In the data rows, 128 means zero.
Some points, each followed by its number:
[129 126 123 122 143 137 128 115 136 114 100 145 119 118 122 110 166 106
 169 160 136 115 137 118 137 142 138 144 102 161 144 109  98 132 103 127
 105  97 139 126 105 117 159 107] 0
[127 136  60 118 175 171 108 167 140 114 118  98 135 127 131 145 160 138
  74 134 169 118 129  84 134 113 127 129 152 135 134 135  92 120 140 130
 154 159 109 129 119  79  98 156] 1
[ 86 158 165 108 117 125 140 141 113 153 132 124 128 152 105 114  99 145
 146 153 107 127 122 177 147 146 153 104 159 104  90 176 160 134 126 161
 139 144 114 153 120 140 148 126] 2
[150 155 154 127 149 140  99 179 137 126 125 173 121 136 119 156  95 134
 113 117 118 144 116 138 108 124 139 208  92  86 103 144  82 106 155 135
 166 148 131  73 142 129 112 161] 3
[141 126 146 125 110 132 136 112 123 143 141 142 138 141 132 123  97 146
  96 142  94 126 128 146 107 133 119 146 131 121 135 135 133 116 119 132
 130 167 162 108 139 139 129 137] 4
[135 106  92 125 113 113 114 146 152 103 133 126 136 102 185 152 126 154
  90  88 142 107 134 123 105  78 123 148 113 123 131 116 129 107 153 167
 174 121 178 158 100 120 110 108] 5
[ 96 140 134 150  98 125 113 126 123 127 116 148 111 126 148 100 131 109
 202 121 104 128 141 134 170 169 148 102 110 116 132 146 147 128 109 118
 107 103 141 114 121 119 132  87] 6
[160  77 111 149 137  86 114 101 107 112 139  70 153 113 137 143 155 136
 108 110 181 155  93  91 143  63 103  96 164 113 156 105 127 112 115  99
 124  76  94 187 144 173 128 129] 7
[112 148 127 112 121 120 139 122 148 161 148 109 126 158  85 132  97  97
 185 147 126 116 117 138 120 139 138 108 161 122 118 105 173 139 128 138
 119 118  33 168 160 142 142 162] 8
[ 88 110 115 120 104 153 132 140 132  88 112 139 145 111 197 108 157 121
 122 112  98 108 136 155 107 122 105 142  93 180 122 178 153 128 137 155
 134 164 224 110  98  88 143  99] 9
[165  67 107 149 108 107 176  95 167 141 122  87 152 117  99 157 134 110
 151 156 163  97 150 119 142 103 118  64 169 146 121  84 116 142 119 130
 108  90 116 185 129 143 137 114] 10
[133 137 128 155 130 127 118 138 146 121 125 131 140 140 151 141 178 142
 183 148 161 119 126  88 151 144 132 119 128 123 128  54  96 125 102  98
 125  80 106  97 154 123 120 142] 11
[136 144 120 109 131 148 129 126 140 149 132 131 130 141 103 113 131 115
 122 196 116 120 140 124 113 133 148 167 124 106 161  68 108 114 107 119
 153 106  94 110 129 111 106 162] 12
[153 109 104 133 107 118 127 124 138 131 130 126 120 112 147 118 154 139
  91 132 146 121 150 119 102 120 135 145 121 155 156 145 155 132 117 120
 144 134 205 103 128 136 112 115] 13
[ 94 124 130 104 158 140  93 133 129  96 101 180 135 128 133 180 141 129
  76 108 120 141 132 118 161 166 126 112 134 197  95 183 127 131 119 141
  70 174 136 124 113 125 146 112] 14
[117 133 104 124 119 143 128 119 114  86 125 134 114 122 182 116 133 144
 164 120 118 134 141 134 159 123 136 105  71 106 135 120 102 118  76 127
 110  99 128 160 114  90 141 101] 15
[148 150 166 103  97 155 136 112 142 139 132 158 138 136 100 110 123 131
 117 119  95 109 157 141 100 128 122 121 120 100 151 117 130 123  94 131
 124 127 140 125 140 134 126 109] 16
[ 72 125  96 105 188 120 112 141  97 107 139 100 114 125 144 146 160  91
 157  88 134 161  86 124 134 129 136 141 119 166 127 181 169 141 122 136
 119 112  82 136 119 122 153 133] 17
[128 121 111 129 117 109 116 130 147 128 160 137 115 137 144 146 101 130
 131 128 135 140 153 109 134 126 151 167 125 150 135 153 121 152 129 119
 135 114 135  81 106 148 102 129] 18
[142 102  90 116 122 111 108 140 147 111 140 111 153 102 179 156 120 143
  95  83 133 110 125 117 102  80 100 140 111 114 137 111 115 120 155 157
 162 106 165 154 105 127 110 103] 19
[119 131 137  80 177 108 110 147 151 113 117 130 126 124 161 156 134 135
 109 145 168 125 156 134 118 113 145 163 161 210 123 207 177 123 132 141
 133 181 137 136 112 110 126 145] 20
[128 100  94 105 119 112 146 123 101  96 121 100 121 112 168 138 131 129
  90 106  94 143 116 142 134 108  84 133  46 126 128  98  96 114 137 129
 107 144 126 110 138 107 153  97] 21
[165 118 175 153 100 108 161  94 141 145 121 140 136 121  74  98 136 123
 115 153 147 104 169 145  92 130 117  79 170 157 124 105 173 149 146 123
  99 132 153 190 121 147 131 121] 22
[118 151 160 147 141 130 119 135  94 138 124 103  94 136 115  95 102 122
 138 120 118 147 106 127 154 162 135 131 111 101 130 135 132 145 119 113
 106 114 117 117 146 150 127 131] 23
[ 82 142 115 124 187 169 127 126 100 141 122  83 138 145 115  96 126  81
 140 131 104 153  82 119 143 147 114 160  97 156 112 105 100 122 149 123
 103 138  92 105 117 101 169 154] 24
New points follow, each followed by the numbers of its two nearest points above, nearest first.
[159 119  76 167 113 146 130 133 128 151 143 106 145 111 165 136 147 140
 131  83 155 140  72 113 101 105 108 162 136  98 126 131 125 145 134 133
 146 125 157 115 144 100 106 132] -> 19 5
[136 128 128 117 119 131 158 110 128 167 146 120 114 125  94  94 149 115
 141 187 121 123 164 118 125 145 143 143 139 128 179  55 117 116 101 105
 130  98  83 112 142 116 125 156] -> 12 0
[161 125 131 132 101 118 114 111 127 104  94 174 127 130 111 124  89  89
 111  78 117 156 156 149  72 107 106 132  94 134 148 171 155 135 181 117
  92 177 142 152  78 126 127 107] -> 4 16
[106 164 158 148 107 180 156 179 149 148 112 141 101 150  84 121 135 154
 100 198 110  80 169 144 144 153 142 124 137  95  99  75  68 120 158 128
 191 144 134  90 135  79 105 175] -> 12 4
[131 149 130 135 143 111 114 122  80 142 147  98 123 130 110 107 141 126
 108 124 120 163  83 101 136 140 152 120 145  79 135 143 144 125 105 104
 143 113 106 138 162 163 125 119] -> 23 4
[169 102  87 168 120 144 142 128 125 140 148 114 159 115 159 126 146 143
 143  82 154 149  77 109  80  98  97 170 137 101 145 157 143 147 153 130
 136 128 160 129 125  98 122 139] -> 19 13
[158  81 132 143 108 106 164  92 155 137 130  88 158 123  93 143 134 107
 144 141 148 101 140 124 138  86 112  84 182 137 129  93 121 142 118 133
 116  89 119 188 128 144 142 115] -> 10 22
[121 136 130 122 123 132 117 123 101 148 152 125 130 142 153 113  80 144
 100 121 108 155 118 147  90 120 109 176  85 113 130 156 145 137 151 126
 149 171 154  81 125 129 120 144] -> 4 18
[100 139 163 109 131  87 169 122 127 153 132 158 107 113 127 113 147 140
 194 195 115 134 172 143 182 182 160  72 151 172 129 121 152 138  64 101
  91  94  81 116 149 151 137 133] -> 6 0
[122 143 125 137 145 117 103 126  87 144 145 108 123 124 108 112 152 135
 109 121 127 168  89  95 147 148 150 108 152  83 129 157 141 122  89  99
 141 101 116 121 168 166 132 108] -> 23 4
